Each row is where one point has got to under a steady rotation. How many steps took it there?
The counts run from 0 to 561.
[ 96 108 117 111 142 147 131  91  95  84 143 102  98 137 114  89 162 121
 134 129 155 138 124  46  93  97 166 163 136 137 166 125 135  96 137 151
 149 131 155 103 118  82  80 136 108 109 148 114 133 135]  61
[162 138 155 121 149 154 170 100 113 109  93 161 116 119 117 108 208 103
 111 190 138 120 151 138 131  67 130 137 136 126 130 116 172 141 149 120
 126 144 118 110 189  99 111 136 121 142 100 111 125 143]  527
[115 138 166 122 123 158 119  86 109  75 118 118  97 130 116  73 160  90
  98 149 115 114 133  96 117  59 157 132 156 160 147  78 156 137 167 126
 138 105 110 109 158 103 129 143 163 142 126 122 141 150]  54
[130 136 104 123 145 169 182 107  82  85  97 139 106 136 126 110 190  77
 139 160 154 131 153  71  97  82 157 162 108 125 144 112 133 138 156 117
  97 128 123  99 143  95  96 115 122 123 102 117 136 119]  329
[121 133 145 119 148 158 174 104 133 109 117 153 128 145 123 120 167 109
 124 173 166 143 118 112  86  97 137 154 117 107 142 114 167 128 171 120
  92 151 165  85 183  77  79 116 155 119 129 116 109 111]  188
[102 107 157 119 138 114 153  98  99 108 144 161  96 120 104 122 199 130
 149 172 136  90 107 100 113  58 158 166 157 148 105 148 156  92 149 146
 144 156 127 151 139 115  74 125  86 125 111 129 146 106]  79
[123 112 153 101 130 164 121  98 100 102 122 120 127 131 127  57 130 134
 102 127 126 138 129  78 101  58 137 160 154 146 159 123 175  97 185 160
 145 138 118 110 149  89 122 146 151 130 161 115 137 126]  319
[120 152 189 127 132 130 115  81 148 100  99 134  96  94  98  85 174 134
 130 171 106 117 143 117  78  90 161 125 153 154 142 110 151 111 185 160
 150 128 150 115 171 121  98 157 133 156 130 143 148 116]  349
[118 113 118 122 134 153 154 116 112 106 130 139 153 166 140 104 164 124
 114 163 184 140 148  82  83  78 120 157 107 136 148 149 152 126 167 167
 101 143 138  92 176  75 101 117 123 123 140  93 118 111]  104
[ 76 127 161 104 139 128 180  89  96 117 130 162 120 152 135  94 177 108
 102 156 135 111 128 118 121  45 145 128 139 146  86 138 143 124 175 123
 123 123 124 128 131  92 112 136 118 127  97  99 152  89]  376
[143 163 126 130 143 122 178  81 151  84 111 134 114 127 122 106 198 134
 145 146 146 111 121  98 119  79 165 151 160 142 157  73 173 123 155 126
 137 130 147 108 176  84 107 143 137 131 144 110 141 145]  532
[126  88 146 123 148 157 188  89 106  95 119 128 115 126 107 109 158 117
  93 138 144 111 141 117 118  70 127 172 150 139 123 145 157 127 168 142
 153 158  68 122 141  73  83 119 112 140 113 108 136 123]  421
[ 64 137 185 100 144 122 146 105  98 104 145 165  94 167 125 105 174 113
 129 143 131 108 134  94  94  73 155 129 152 130  85 120 156 115 139 107
 118 108 140 132 114 104  98 137 126 130  95 127 144  89]  375
[129 135 116 111 157 129 168 110 112 104  92 172 137 121 134 101 173 115
 133 159 110 143 127 113  77  55 165 158 115 154 135 124 136 115 199 137
 107 144 120 117 151  97  91 113 141 122  97 122 154  86]  112
[101 110 118 123 131 135 171 115  96  79 139 119 114 131 100  92 187 105
 124 145 148 132 140  97 108  85 147 173 157 132 153  70 158 130 168 104
 124 141 101 123 151  85 100 124 112 117 150 114 159 152]  16
[153 121 115 108 116 155 141 119  79  96 114 156 121 131 134  70 194 124
 144 166 127 135 162  97  97  77 139 158 126 129 158 119 160 124 165 138
 114 164 127 119 148 124 133 169  87 134 110 124 167 144]  214
[118 112 158 131 160 132  97 129 131  92 115 122 110 116 111 101 189 142
 104 168 147 116 158  73  78 111 170 146 147 146 157 135 137 134 137 155
 151 141 140 105 183  87  83 134  79 116 131 130 127 135]  167
[148 150 155 115 128 132 164  92 106  77 107 171 145 147 157 120 193 137
 150 156 144 113 154  95  66  80 155 153 118 132 125 124 155 135 153 145
  90 142 133 100 164 100 116 141 134 142 114 112 141  85]  73
[104 127 173  85 151 154 105  92 102 137 127 162 105 135 102  62 165 104
 119 154 129 142 126  93 126  71 121 144 161 115 117 147 184  89 160 136
 146 122 166 108 152 102 110 153 114 102 104 137 105 123]  221
[ 96 106 188 111 126 140 100  96 114 110 145 123 119 134 109  85 185 125
 117 159 155 137 116  86  89  88 152 149 166 122 166 105 179 118 158 133
 146 140 193 116 146 105 120 155 111 114 162 118 130 149]  357
[145 129 123 118 160 126 166  92 129 150  97 155 143 122 139 101 171 151
 122 163 147 132 136 120 104  78 128 138 135 154 110 159 199 126 163 163
 131 134 135  95 181  74  86 147 137 128 118 123 138  95]  302
[129 109 135 117 107 173 131 104  88 109 141  96 110 148 114  60 159 125
 119 142 156 145 139  84 100  85 109 157 147 135 154 112 191 104 160 145
 129 149 120  93 155  90 109 154 140 133 154 118 132 150]  320
[ 91 122 173 112 134 146 114 111  70  88 147 148 125 149 117  82 196 102
 114 165 122 119 166  80  88  78 148 127 129 139 134 135 128 144 156 124
 121 116 148 137 131 121 132 147  93 124  97 113 152 111]  512
[ 83 105 139 134 141 131 122 101 117 108 155 116 113 121 119  94 150 146
 108 170 162 119 119 103  79  67 157 125 142 152 137 141 168 115 156 162
 158 112 160 131 163  81  86 126 132 122 174 123 135 131]  538
[127 120 204 111 150 153 122  81 114  80  95 134  95 100  99  90 171 116
 105 164 109 113 150  87 114  82 140 134 169 143 157 104 157 143 170 114
 148 127 102 111 154 122 103 161 117 146 119 137 141 136]  389
[ 73 107 172 112 126 157 105 104 119 113 132 112 119 128 100  86 157 111
  97 136 148 136 176  91  68  98 145 123 154 164 138 125 124 117 158 180
 144 147 142 101 140  92  96 160 129 136 116 112 135 108]  243
[127 101 133 131 141 164 136 107 116  92 128 121 152 135 129 132 172 104
 112 163 181 153 143  73  83  79 155 173 112 118 161 124 146 125 154 145
 110 138 147  95 160  90 106  98 126 108 150  97 107 121]  325
[134 130 146 113 128 132 179  65  95  75 126 171 147 158 159  98 189 132
 146 149 154 118 144  77  83  76 143 161 129 142 143 144 157 133 160 135
 103 132 128 109 127 113 142 148 105 136 115  89 170  93]  514
[143 137 152 102 165 151 130  95 101  86  87 165  98 139 128  78 162 115
 121 155 105 126 138  72 111  73 154 147 121 125 138 142 152 140 157 107
 119 100 123 113 151 109 119 143 107 114  74 133 157  99]  32
[105 134 150 117 113 141 147  77 104  84 129 130  80 104  93  78 168 113
 104 173 122 115 133 108 133  57 162 127 149 152 128 109 144  99 200 134
 142  95 136 159 139 123 119 147 111 152 136 115 158 140]  314
[ 83 121 153 102 123 145  98 110  98 108 148 146 100 150 118  62 171 131
 113 179 142 136 140  82 114  57 160 139 149 133 144 121 156 104 155 135
 140  99 169 124 143  95 138 155  91 118 129 108 129 141]  137
[115 118 114 125 158 124 154  99  87 124 130 159  89 132 129 121 198 125
 147 169 150 107 130  96 102  76 134 143 146 131  94 153 173 103 133 131
 145 143 153 132 151  99  72 126  85 112 107 133 135 108]  299
[112 133  96 122 117 141 177 124  96  90 137 145 111 166 139  90 217 101
 134 168 148 113 147 111 111  73 144 151 116 131 103  94 152 116 147 128
  99 144 120 121 165  92 111 106 139 136  99 117 136 120]  413
[115 144 154 117 117 148  95  69  92 106 145 112  80 133 122  77 181 110
 140 158 136 105 133  68 112  73 150 123 152 135 137 132 178 113 141 148
 156 120 168 127 134 119 109 166 126 125 136 132 133 135]  397
[153 130 170 108 153 158 136  88  85  94 106 153 102 132 138  87 172 104
 138 146 101 124 140  78 110  74 132 156 134 137 144 131 174 142 174 124
 101 131 106 115 143 122 128 155 116 119  95 135 160 102]  253
[117 108 139 118 134 165 134 104  99 104 116 120 136 117 113  74 166 102
  75 151 147 136 182  88  95  85 143 144 118 177 149 126 125 113 172 170
 144 154 107 103 142  93 109 147 121 147 101  94 132 124]  244
[131 121 164 106 136 137 154  88  85  85 130 156 130 142 155  92 170 105
 104 164 122 115 139  92 100  50 151 152 132 147 132 144 131 147 169 140
 113 120 110 133 127 115 146 142  99 128 101  96 160 104]  513
[ 76 133 184 112 122 123 157  89 100  77 145 147 118 154 134 110 163 116
 126 156 128  96 122 120  77  53 169 135 143 154 100 125 147  98 159 141
 134 139 142 124 122 111  95 133 169 150 126 115 129  88]  415
[146 111 190 129 140 150 152  87 108  97  95 118 109 109 108  91 183 115
 116 168 123 135 159 110 109  93 117 131 147 133 151 104 174 166 179 110
 121 136 122 111 162 115 128 167 107 145 110 120 167 140]  390
